Each row is where one point has got to under a steady rotation. How many ticks took it there?
The counts run from 0 to 248.
[140 120  95 121 142 103 115 155 146 124  75 110 118 105 153 168 124 107
  75 167 164 179 101 160 129 132  97 115 116 159 128 128 133 154 167]  138
[146 165  83 117 155 128 108 175 131 124 102 111 134 141 162 165 130 126
 128 205 162 141 127 134 109 137  78 103 120 129 123 119 154 150 120]  134
[129 129 130 134 134 143 189 163 121  83 126 131 144  78 147 134 113 146
  76 153 160 137 170 123 161  92 121 132 118 117  71  89 125 141 114]  245
[180 144 105  81 153 113 171 120 104 118 122 141 132 114 176 128 104 117
  98 117  67 126 111 124 118 105 131  96 166 123 112  99 155 120 127]  180
[125 138 113  96 128  81 144 158  77 122 106 122 122 126 157  91 151 123
 124 163 145 112 117 142 192 100  93 107 100 128 125 187 136 118  90]  27
[150 175  89 139 166 139 157 135 142 146  99 143 127 110 161 113 118 113
  82 167 165 119  74 122 114 135  91  89 123 137 104 129 126 158 118]  148
[167 150 167 109 146 167 168 145 118  93 120 124 158 141 178 142 102 127
 113 116  98 142 130 148 138 116 153  99 171 111  99  82 139 125 145]  176
[132 163 101 101 129 134 133 152 100 110 143 111 159 161 129 109 144  69
  97 188 203 149 128 120 145 130 149 156 120 120 128 127 159 132 101]  48
[142 103 137 131 114  85 144 127  98 101 120 144 165 136 156 162 143 128
  80 150 141 139 136 139 180  90 110 160  72 152 180 144 137 138 127]  16
[123  97 127  96 136 129 193 171 113 119 126 127 103  94 141  92 125 115
  79 158 149 134 140 133 157  98 142 111  94 108 125 100 141 126 110]  247
[118 108 101  95 168 102 107 160 126 127  81 121 133 107 143 167 145 115
  83 177 169 178 105 124 121 145 111 102 117 142 117 153 132 145 167]  137
[172 167  78 101 156 109 163 168 108 127  89 158 133 157 132  90 150 146
 130 127 104 112 117 124  93 139 145 118 109  86 134  85  96 172 125]  78
[149 135 108 100 146  58 161 167 117 125 109 160 148 119 166 111 150 142
 130 102 122  91  83 124 133 104 132 105 159 115 123  85  87 136 136]  92
[150 148  96 116 166 139 152 140 139 149  89 131 131  99 141  93 131 136
  95 182 163 126  72 102  98 143 106  84 112 127  91 144 113 166 130]  147
[136 125  95 111 128  69 130 122  74 122 103 147 165 103 152 164 142 140
  98 155 132 119 137 127 154  82  92 147  82 158 113 164 104 158 122]  14
[128 136 145 143 127 125 132 147 102 120 119 155 167 162 135  89 170 164
 140 133 107 119 104 103 199  69 124  99 118  98 161 138 150 157 133]  7
[155 100 123 130  85 125 141 185 127 100 117  96 134 123 130 150 154 172
 113 144  81 100 106 127 125  82 125 100  84 153 143 128 173 153 164]  211
[159 164 114 152 157 125 162 144 143  90  97 137 184 145 118  93 136 147
 107  85 106 136 114 100 156 137 147 140 153  94 121  92 104 161 146]  75
[158 193  86 135 136 162 164 157 128 110 130 159 140 180 114  77 144  84
  93 122 150 147 110 109 139 158 146 116  96 126 160 136 139 144 116]  62
[115 119 122  87 150 151 163 195 125  86  97 103 133 134  97 118 144 123
  88 139 142 168 156 139 149 154 162 136 119 112 103 117 135 122 167]  54
[112 127 109  96 177 130 103 151 120 147  84 117 164 135 124 172 137 119
  91 195 180 170 117 123 129 140 109 124 111 124 130 132 159 132 145]  136
[141 159  90 125 149 135 115 194 137 118 107 124 121 128 153 158 159 122
 133 189 163 144 121 105  97 143  90  79 124 119 121 148 134 147 132]  133
[121 116  91  87 125 120 141 170 126 131  94  50 181 112 142 129 101 137
  88 141 158 112 101 130 141 126 100  98 134 170 147 104 158 120 146]  125
[128 124  99 124 118 111 144 197 162 130 100 108 132 120 142 119 145 108
 106 136 143 131  82  99 131 132  84  62 130 163 154 167 144 127 143]  128
[157 162 152  96 177 154 107 138 120 132  68 133 120 152 143 110 149 108
  99 184 138 153  97 147 133 144 111 100 105 142 113 171 124 146 133]  151
[123 132 117 121 136 123 116 179 118 109  97  77 192 170 183 178 112 152
 137 159 157 160 156 145 114 132 124  99 130 152 141 143 125 136 141]  120
[175 140 127  82 165  98 126 148  93 110 118 139 184 177 135 164 127 139
 148 129 110 110 160  88 129 130 123 126 113 113 190 140 120 112 118]  99
[163  99 161 105 155 118 181 147 146 132  97 137 121 114 180  76 138 113
  87 146 130 149  83 133 134 138 158  87 121 108 124  96 132 142 133]  160
[187 128 151 104 124  99 138 190 136  70 115 150 157 147 142 163 158 130
 130 103 108 106 119 130 115 133 147 133 114 147 128 109  72 143 153]  87
[111 126 118 119 128 134 195 198 123 102 118 128 122 112 104  97 134 111
  88 116 160 144 127 132 185 138 130  95 125 138 117 175 135 100 125]  40
[121  90 142 114  98 120 194 178 100 104 119 111 153 124 130 103 161 159
 133 176 133  82 136 141 169  98 115  95  89 110 122 132 138 146 117]  22
[140 210  89 123 157 168 130 166 108  97 103 133 150 159 104 137 147 115
 108 125 142 134 133 120 112 151 155 152 122 141  88 134  85 171 136]  65
[150 143  62 120 134 135 171 171 121 100 117 106 131 122 100 101 115 101
  62 132 138 129 126 123 143 140 126 139 120 114 140  69 154 124 133]  57
[149 126 150  98 122 136 140 158 121 116 121 120 144 158 145 126 150 136
 108 106  67 140  95 111 167  76 136  80 158 135 164 136 186 120 156]  196
[167 167  84 148 118 132 142 145 114 106 137 134 155 143 147 158 134 146
 130 126  71 134 130  73 135  69 107  93 162 111 102 132 170 154 149]  199
[152 144 145 148 127 104 122 146 132  67 133 136 140 118 168 130 130 110
  87 164 171 151 144 113 168  91 105 156 104 154  91 169 110 157 114]  240
[140  98 160  78 123  81 144 162 110 137 136 131 196 160 160 167 125 124
 120 136 158 123 112 114 132 121 166 111 111 150 180 108 120 107 126]  104
[136 104 141 163  98 124 187 162 133  62 140 127 182 117 144 153 142 164
 103 131 160 109 139 125 185 102  99 124  97 140 139 120 127 147 125]  20
[136 145  87 129 141 113 132 137  73 109 117 161 154 147 147 154 154 172
 126 168 109 105 145 119 175  74  88 129  92  90 157 115 144 153 110]  11
[111 112 105 122 122 123 145 177 147 130  94 109 161 110 116 126 129 120
  81 132 157 141  75  83 153 127  98  85 146 158 164 160 142 103 148]  127
[154 126 120 131 153 171 175 152 157 134  99 113 153 129 126  91 121 135
 102 193 151 125  98 106 127 147 106  87  99  99 154  98 166 151 131]  145
